In the data rows, 128 means zero.
Some points:
109 78 196 109 114 143 107 137 163 170 74 128 81 82 84 148 126 249 95 136 106 133 99 114 120 151 132 151 76 109 29 164 193 198 80 31 84 136 147 75 103 124 97 98 156 158 182 142 99 152 164 115 101 108 120 126 136 196 133 158 72 142 150 218
90 176 67 177 133 137 149 161 115 103 165 121 102 117 166 95 147 170 76 125 116 162 137 100 100 87 112 108 196 136 193 146 146 118 168 75 113 38 81 114 138 77 208 80 35 127 93 150 145 71 29 172 79 119 83 108 113 216 130 146 116 113 103 177
66 121 170 168 75 169 84 147 192 96 135 110 144 128 139 139 96 103 94 124 150 118 202 151 200 91 125 131 129 183 77 95 150 214 192 167 101 111 197 127 182 59 193 137 94 168 200 81 94 100 107 89 174 168 108 153 142 115 109 67 134 56 136 141
65 152 122 78 129 136 140 111 156 67 177 97 172 175 130 28 85 106 56 159 44 92 115 155 117 169 116 95 183 96 57 150 143 87 141 217 112 69 142 114 104 180 64 131 137 126 133 167 89 118 172 192 144 163 81 128 77 135 174 120 140 163 98 105
126 98 130 108 124 101 164 171 133 168 169 113 76 145 111 103 71 133 177 168 163 133 213 87 147 141 161 203 144 126 121 255 184 60 109 173 110 117 184 143 129 169 212 112 179 168 12 113 130 120 105 39 120 115 185 111 145 128 178 137 126 128 104 171
52 160 61 138 51 85 106 147 168 179 75 66 184 103 152 128 202 106 150 111 90 101 58 144 229 177 158 182 85 150 165 106 121 111 184 103 135 186 111 93 91 150 162 80 146 158 62 158 143 122 93 162 93 122 121 234 157 165 114 163 122 110 107 69
159 60 57 161 199 146 140 183 146 146 116 51 136 145 126 146 58 64 133 117 95 165 109 97 206 156 179 151 108 70 189 73 115 53 149 101 150 111 123 133 102 109 25 102 116 140 178 80 118 149 108 95 183 147 142 119 147 118 121 112 74 127 228 180
161 160 93 167 85 133 83 188 195 168 173 149 175 160 77 148 119 140 102 158 130 106 91 132 104 100 138 40 99 141 127 130 66 165 107 175 202 141 170 99 75 126 144 112 59 101 21 77 129 196 151 83 67 120 83 102 112 104 103 32 139 131 144 154
147 133 194 127 137 63 162 94 121 192 174 164 144 114 159 127 203 137 134 152 116 119 216 165 112 153 117 147 87 96 192 171 175 151 47 200 116 151 67 111 120 107 51 107 53 157 107 124 112 139 134 206 189 167 162 103 154 76 126 124 84 65 74 118
168 157 143 119 185 196 107 109 111 179 108 102 96 136 113 147 65 182 189 167 77 96 125 180 120 120 135 91 102 99 163 223 71 146 224 73 91 117 105 156 143 133 144 204 181 184 124 127 151 124 114 202 93 107 145 125 136 52 62 66 97 122 108 111
144 191 214 140 75 134 174 77 123 142 102 144 177 126 163 39 51 194 114 75 136 119 173 136 106 126 160 113 150 134 171 71 39 148 105 79 164 170 126 143 107 186 71 106 164 150 126 155 143 58 73 70 144 126 176 161 145 92 127 109 157 137 145 215
179 187 101 91 139 106 190 94 145 135 76 109 112 115 148 107 0 163 172 139 150 136 79 130 67 120 142 172 50 211 132 104 130 121 101 190 71 165 161 109 145 134 137 131 56 103 141 128 125 160 95 131 146 97 84 111 127 156 121 209 133 91 173 32
117 159 62 60 91 129 108 107 72 153 144 88 112 94 71 161 155 137 162 204 126 142 189 123 129 114 178 195 199 49 172 102 60 199 136 155 158 153 92 76 138 126 176 123 110 110 225 121 146 132 154 98 140 84 83 131 74 166 134 143 209 162 182 96
199 131 136 122 180 104 149 44 99 166 159 121 92 159 124 85 223 63 142 153 90 128 91 134 108 186 138 76 162 175 126 29 157 161 70 97 44 66 194 151 127 167 195 126 158 170 120 111 103 150 124 121 152 78 142 149 134 110 125 55 142 117 183 117
178 210 196 120 119 161 114 103 152 108 195 121 127 85 140 90 108 26 192 133 186 75 96 59 114 119 126 160 112 83 123 104 114 84 164 45 150 148 133 152 135 139 123 102 68 78 171 196 105 162 237 165 137 122 144 118 178 198 93 95 127 117 81 160
123 63 169 91 158 79 208 146 185 128 79 192 171 110 110 174 139 104 182 189 108 199 141 112 133 100 16 134 152 131 96 65 118 56 156 150 74 169 74 104 141 163 142 161 101 112 126 135 123 65 131 151 83 149 134 151 116 115 77 74 133 202 156 173
132 84 89 160 152 147 140 79 116 110 125 124 62 80 173 86 187 146 100 59 120 149 72 103 97 149 113 137 46 113 172 144 46 137 172 225 139 136 153 93 190 87 111 140 139 183 135 169 160 140 162 18 54 159 111 119 116 156 164 64 112 129 79 133
129 102 83 112 131 102 233 96 131 130 172 166 192 96 125 165 127 130 127 85 156 131 138 183 236 159 149 49 125 176 90 207 158 114 54 74 150 80 148 153 133 111 138 118 153 79 188 171 177 46 187 140 85 148 98 68 128 77 92 110 128 121 154 108
143 84 183 109 154 161 171 69 147 141 64 87 202 218 89 126 174 85 43 91 142 164 114 165 79 66 127 206 146 117 143 171 149 158 140 72 140 98 181 108 167 113 128 133 138 80 56 113 176 153 162 147 212 145 171 120 79 142 78 189 136 158 129 106
62 82 62 154 163 144 136 105 109 63 153 191 116 111 149 108 115 111 114 143 116 90 159 119 151 158 103 132 151 74 51 55 101 192 118 143 112 126 192 141 150 115 78 149 125 86 67 104 145 182 119 154 28 91 201 100 172 104 81 251 140 114 86 148
104 178 66 115 126 112 126 154 71 100 77 182 116 135 80 101 99 77 125 98 148 183 89 132 111 164 169 64 98 81 109 126 251 184 122 136 139 168 69 135 164 88 161 235 160 136 78 175 121 180 115 123 213 143 111 158 139 93 143 100 143 142 112 199
151 48 172 129 135 123 121 124 102 74 117 88 113 84 135 144 145 118 154 135 138 148 151 129 36 147 109 117 87 139 39 169 90 164 160 167 233 126 78 190 81 126 109 79 164 93 69 140 122 47 74 201 182 103 172 98 156 181 138 91 202 110 202 77
194 113 38 109 102 186 75 118 117 200 162 187 147 124 127 218 114 40 127 91 121 96 111 170 52 125 59 114 187 181 101 147 116 71 136 143 89 166 57 101 94 105 115 82 184 122 175 88 130 124 100 89 118 160 121 172 101 171 133 193 138 80 95 179
175 154 172 113 135 110 115 172 64 132 99 148 66 141 143 156 114 97 89 125 149 91 129 131 156 99 133 186 133 143 180 40 240 159 153 130 149 123 122 174 98 146 44 154 186 141 78 86 138 49 196 160 60 153 80 64 130 153 141 124 135 164 132 79
109 15 65 166 121 112 64 205 172 91 87 173 163 158 170 73 134 148 148 94 141 80 143 91 67 66 131 127 122 116 213 142 138 162 63 86 119 147 119 135 87 164 199 154 159 140 232 112 114 178 142 137 103 118 122 106 116 103 166 96 105 158 60 67
176 138 198 171 153 110 132 109 116 31 112 117 105 180 111 170 139 198 134 64 94 131 68 124 196 99 183 142 204 142 70 141 196 42 97 192 188 138 85 119 121 98 120 117 127 173 192 111 155 203 87 133 126 101 153 109 147 115 79 121 187 146 64 114
26 99 144 73 109 120 72 147 146 212 138 182 37 117 148 138 163 157 76 123 162 111 126 100 158 84 111 44 177 162 144 109 92 45 117 55 124 204 133 192 166 63 78 128 128 91 116 155 120 180 118 106 172 121 128 120 93 116 172 120 159 109 183 45
146 148 187 203 100 69 90 134 94 66 104 133 132 98 122 181 148 160 234 145 147 198 135 164 135 126 156 52 117 88 148 113 122 113 185 131 83 76 212 170 143 187 102 75 124 83 133 116 124 133 138 152 165 183 144 142 63 119 192 215 95 128 99 130
105 215 72 147 141 163 119 149 104 85 200 86 139 126 126 194 178 181 108 118 173 110 131 136 121 130 85 247 133 153 107 137 35 122 88 78 138 121 137 94 124 143 121 224 141 71 129 101 62 85 83 112 185 116 104 162 142 99 197 97 90 155 91 116
104 145 198 103 126 159 63 161 75 104 110 99 149 176 129 113 169 115 92 160 150 135 142 76 135 156 78 74 82 165 140 151 125 105 104 178 161 83 48 133 141 145 189 141 99 152 170 133 140 122 165 75 94 106 131 174 166 69 136 255 67 144 182 101
Along one direction, these points spread out more than along any other. How far along it is each point below, from 0 to 99? 50 is the average, and the first point above lies past it. One standard deviation of the points above along it is 16.
168 157 143 119 185 196 107 109 111 179 108 102 96 136 113 147 65 182 189 167 77 96 125 180 120 120 135 91 102 99 163 223 71 146 224 73 91 117 105 156 143 133 144 204 181 184 124 127 151 124 114 202 93 107 145 125 136 52 62 66 97 122 108 111 54
143 84 183 109 154 161 171 69 147 141 64 87 202 218 89 126 174 85 43 91 142 164 114 165 79 66 127 206 146 117 143 171 149 158 140 72 140 98 181 108 167 113 128 133 138 80 56 113 176 153 162 147 212 145 171 120 79 142 78 189 136 158 129 106 71
194 113 38 109 102 186 75 118 117 200 162 187 147 124 127 218 114 40 127 91 121 96 111 170 52 125 59 114 187 181 101 147 116 71 136 143 89 166 57 101 94 105 115 82 184 122 175 88 130 124 100 89 118 160 121 172 101 171 133 193 138 80 95 179 30
199 131 136 122 180 104 149 44 99 166 159 121 92 159 124 85 223 63 142 153 90 128 91 134 108 186 138 76 162 175 126 29 157 161 70 97 44 66 194 151 127 167 195 126 158 170 120 111 103 150 124 121 152 78 142 149 134 110 125 55 142 117 183 117 62
90 176 67 177 133 137 149 161 115 103 165 121 102 117 166 95 147 170 76 125 116 162 137 100 100 87 112 108 196 136 193 146 146 118 168 75 113 38 81 114 138 77 208 80 35 127 93 150 145 71 29 172 79 119 83 108 113 216 130 146 116 113 103 177 30
132 84 89 160 152 147 140 79 116 110 125 124 62 80 173 86 187 146 100 59 120 149 72 103 97 149 113 137 46 113 172 144 46 137 172 225 139 136 153 93 190 87 111 140 139 183 135 169 160 140 162 18 54 159 111 119 116 156 164 64 112 129 79 133 30
117 159 62 60 91 129 108 107 72 153 144 88 112 94 71 161 155 137 162 204 126 142 189 123 129 114 178 195 199 49 172 102 60 199 136 155 158 153 92 76 138 126 176 123 110 110 225 121 146 132 154 98 140 84 83 131 74 166 134 143 209 162 182 96 25
104 178 66 115 126 112 126 154 71 100 77 182 116 135 80 101 99 77 125 98 148 183 89 132 111 164 169 64 98 81 109 126 251 184 122 136 139 168 69 135 164 88 161 235 160 136 78 175 121 180 115 123 213 143 111 158 139 93 143 100 143 142 112 199 56
105 215 72 147 141 163 119 149 104 85 200 86 139 126 126 194 178 181 108 118 173 110 131 136 121 130 85 247 133 153 107 137 35 122 88 78 138 121 137 94 124 143 121 224 141 71 129 101 62 85 83 112 185 116 104 162 142 99 197 97 90 155 91 116 26
176 138 198 171 153 110 132 109 116 31 112 117 105 180 111 170 139 198 134 64 94 131 68 124 196 99 183 142 204 142 70 141 196 42 97 192 188 138 85 119 121 98 120 117 127 173 192 111 155 203 87 133 126 101 153 109 147 115 79 121 187 146 64 114 66
